In the data rows, zero lies at 4.5, halfway between 4 and 5.
Here are some points, each followed by its number:
[5 5 5 3 5 4 4 4 5 4 6 5] 0
[5 5 2 4 3 3 4 3 5 6 4 5] 1
[5 9 8 3 9 9 5 5 5 3 4 4] 2
[4 9 2 3 7 3 5 2 6 4 7 6] 3
[2 0 6 5 4 6 4 6 4 5 3 4] 4
[6 5 4 4 4 3 5 5 4 3 9 6] 5
[4 8 5 3 5 8 5 5 5 3 4 5] 6
[5 9 2 4 7 4 6 2 6 4 7 5] 7
[6 4 6 4 4 4 8 5 4 4 6 6] 8
[6 6 5 5 1 3 7 6 5 4 4 6] 9
[4 8 4 4 5 8 4 5 4 3 4 5] 10
[5 3 4 6 6 4 2 3 5 6 4 2] 11
[5 9 4 4 5 4 5 4 6 3 2 5] 12
[4 6 6 4 5 4 4 5 5 4 2 4] 13
[5 4 6 6 5 3 3 5 5 3 6 4] 14
[3 5 2 3 5 1 3 3 6 4 6 5] 15
[3 2 8 4 5 3 4 5 5 4 7 3] 16
[6 4 0 7 3 4 7 5 3 5 1 5] 17
[5 8 8 3 9 9 5 5 5 3 5 4] 18
[5 3 6 5 6 1 6 3 5 5 6 5] 19
[5 1 6 7 4 4 3 5 4 5 7 2] 20
[3 5 8 3 7 8 2 5 4 4 5 5] 21
[4 3 4 5 3 3 7 4 5 4 8 4] 22
[3 4 5 3 4 6 5 3 3 6 6 5] 23
[4 6 1 4 4 5 1 4 4 5 3 5] 24
[3 4 4 4 2 3 6 5 4 4 3 6] 25
[7 5 3 6 8 5 1 4 4 5 5 3] 26
[5 3 6 6 5 8 5 6 3 5 3 5] 27
[5 6 6 4 9 2 2 2 6 3 6 4] 28
[4 4 4 6 6 4 3 4 5 5 3 3] 29
[5 4 5 7 4 2 6 5 3 6 2 8] 30
[4 6 6 3 2 6 5 6 5 4 4 5] 31
[4 2 6 5 2 7 5 6 4 4 7 2] 32
[5 5 4 4 7 2 3 3 6 4 4 4] 33
[4 4 5 4 2 5 5 6 4 2 3 4] 34
[5 2 6 7 5 8 6 6 2 4 4 5] 35
[6 3 3 6 4 4 3 5 4 4 5 1] 36
[5 3 8 4 4 6 4 6 5 4 8 2] 37
[4 7 4 3 5 4 5 4 6 3 6 5] 38
[5 1 5 7 4 4 3 5 5 5 7 2] 39
[4 1 6 6 4 1 4 4 6 4 7 3] 40
[9 6 5 8 7 3 6 4 4 3 3 5] 41
[6 0 3 6 4 4 3 4 3 6 6 2] 42
[8 6 5 8 8 4 3 3 5 4 3 5] 43
[2 2 7 2 3 2 5 4 6 5 4 4] 44
[4 5 3 6 8 3 3 3 5 5 3 4] 45
[7 5 4 5 6 5 5 4 4 4 5 5] 46
[2 5 8 2 2 7 5 7 6 5 5 5] 47
[3 6 5 3 5 6 5 4 5 4 3 6] 48
[6 4 0 8 4 4 7 5 3 5 1 4] 49
[5 7 4 5 8 4 3 4 4 4 4 5] 50
[3 2 8 5 6 7 3 6 4 3 6 2] 51
[5 7 3 4 5 5 3 5 6 3 3 3] 52
[4 2 5 4 5 7 5 5 5 5 4 3] 53
[3 6 7 3 6 8 2 5 5 4 4 4] 54
[6 5 1 4 3 3 5 3 5 4 5 3] 55
[3 3 4 3 3 6 6 5 6 4 7 3] 56
[7 4 5 7 3 3 7 5 4 4 5 5] 57
[2 2 7 2 3 3 5 4 6 5 4 4] 58
[5 2 5 7 5 5 3 6 4 4 5 2] 59
[2 7 5 2 3 6 7 3 4 4 5 7] 60
[5 5 5 4 3 3 7 5 4 4 6 6] 61
[2 4 6 2 3 8 7 5 4 4 3 5] 62
[9 6 7 5 6 3 3 5 6 4 4 4] 63
[0 0 8 5 5 4 2 7 5 5 2 2] 64
[6 7 1 5 3 3 6 4 4 4 3 5] 65
[4 3 6 3 3 5 2 5 5 5 7 4] 66
[5 4 3 6 8 3 3 2 5 5 4 4] 67
[6 4 3 6 4 4 2 5 4 4 5 1] 68
[5 7 3 4 5 5 3 4 6 3 2 4] 69
[6 6 3 5 8 9 2 6 3 5 4 3] 70
[6 6 4 5 8 8 2 6 4 5 4 3] 71
[2 5 6 3 3 8 7 6 4 4 3 5] 72
[7 4 4 6 7 6 3 5 4 5 8 2] 73
[2 3 6 2 2 3 6 4 5 5 5 7] 74
[6 5 4 7 5 4 4 5 4 3 4 5] 75
[6 7 5 4 3 4 6 5 4 6 4 7] 76
[5 1 7 7 1 5 6 7 2 4 4 5] 77
[5 6 1 5 7 5 1 5 5 3 3 2] 78
[5 6 3 3 5 6 2 5 7 4 4 1] 79
Which two points above are nearest to each new point? Their numbers follow each, nearest first.
[6 5 4 5 1 3 7 7 5 4 4 6] -> 9 61
[6 5 3 6 8 6 1 4 4 4 5 2] -> 26 71
[4 5 5 4 4 3 7 4 5 4 6 7] -> 61 8
[1 9 2 2 3 7 2 4 4 6 2 6] -> 24 10
[1 8 2 2 3 7 2 4 4 6 3 6] -> 24 48
[5 6 3 3 5 6 2 5 6 4 4 2] -> 79 52
[4 2 6 5 2 7 5 6 4 4 7 2] -> 32 37
[5 3 5 7 2 2 7 5 1 6 4 8] -> 30 57
[2 7 5 1 2 5 7 6 4 3 5 9] -> 60 31
[4 7 2 3 5 0 4 3 6 2 7 6] -> 15 3
[5 7 1 6 7 6 0 5 5 4 3 3] -> 78 26
[4 3 2 4 2 6 4 5 4 5 7 3] -> 56 32
[7 6 3 5 8 6 1 4 4 4 5 2] -> 26 71
[4 2 6 5 2 7 5 6 4 4 7 2] -> 32 37
[3 2 6 4 2 8 5 6 3 5 5 3] -> 32 53
[4 5 2 3 5 1 4 3 6 4 6 5] -> 15 33
[3 4 4 4 1 4 5 5 7 3 7 3] -> 56 22
[5 6 3 3 5 6 2 5 6 5 4 2] -> 79 52
[5 7 3 4 2 6 6 6 5 4 3 4] -> 31 34
[5 2 6 5 7 1 6 3 5 5 6 5] -> 19 40
[2 5 6 3 3 8 7 6 4 4 3 5] -> 72 62
[4 1 4 7 1 5 8 6 2 5 4 6] -> 77 25
[4 4 5 4 2 5 5 6 4 3 4 5] -> 34 31
[5 2 4 5 7 4 2 4 4 6 4 3] -> 11 29
[4 5 2 3 5 2 4 4 6 5 6 5] -> 15 1
[2 3 5 4 0 5 9 5 3 5 2 7] -> 25 62
[7 6 4 5 6 6 4 4 4 5 5 5] -> 46 50
[5 2 6 6 6 1 6 3 5 5 6 5] -> 19 40
[6 2 4 7 5 1 5 5 4 5 2 5] -> 30 75
[3 6 4 3 5 7 5 4 3 5 3 5] -> 48 10
[3 6 7 3 6 8 2 5 4 4 4 4] -> 54 21
[5 2 7 5 6 1 6 3 5 6 6 5] -> 19 40
[5 6 1 5 8 6 0 5 5 3 3 2] -> 78 26
[9 6 7 5 6 3 3 5 6 3 5 5] -> 63 14
[5 3 5 5 7 6 6 4 4 6 6 3] -> 53 46
[6 3 7 5 6 1 6 4 6 6 5 6] -> 19 8
[1 0 8 5 6 4 2 6 6 5 2 2] -> 64 4
[6 0 3 6 3 4 3 4 4 7 6 2] -> 42 39
[2 2 6 2 2 4 6 4 4 5 5 7] -> 74 58
[7 6 4 5 6 5 5 5 5 5 5 5] -> 46 75
[1 0 7 6 5 4 2 6 5 5 1 2] -> 64 4
[5 3 4 5 3 4 6 4 5 5 7 5] -> 22 61
[5 2 7 5 3 8 5 6 4 4 7 2] -> 32 37
[7 4 5 7 3 3 6 5 5 5 6 6] -> 57 61
[4 3 3 5 3 5 5 5 5 5 4 3] -> 53 36
[8 1 5 9 2 1 8 5 3 5 5 4] -> 57 77
[3 4 4 4 2 3 6 5 4 4 4 6] -> 25 61
[5 2 4 6 7 4 2 3 4 6 5 3] -> 11 67
[5 7 2 5 7 6 0 5 5 3 3 3] -> 78 52
[4 5 2 3 5 2 4 3 6 5 5 5] -> 15 1
[4 3 4 5 3 3 7 5 5 4 8 5] -> 22 61
[4 5 5 4 2 5 4 6 4 3 3 4] -> 34 31
[5 2 7 5 6 1 6 3 5 5 6 5] -> 19 40
[5 1 7 7 1 5 6 7 2 4 5 5] -> 77 35
[7 4 5 7 3 3 6 5 5 4 6 5] -> 57 61
[5 2 4 5 7 4 2 3 4 6 5 3] -> 11 67
[3 7 5 3 5 6 6 4 4 4 4 6] -> 48 60
[7 4 7 7 5 5 2 6 5 4 4 1] -> 59 68
[5 2 6 5 2 8 5 6 4 5 7 3] -> 32 37
[4 2 4 5 3 3 6 5 5 4 7 5] -> 22 61
[6 6 3 5 7 6 1 4 4 5 5 3] -> 26 71
[5 3 4 6 5 2 5 3 3 6 6 5] -> 19 22
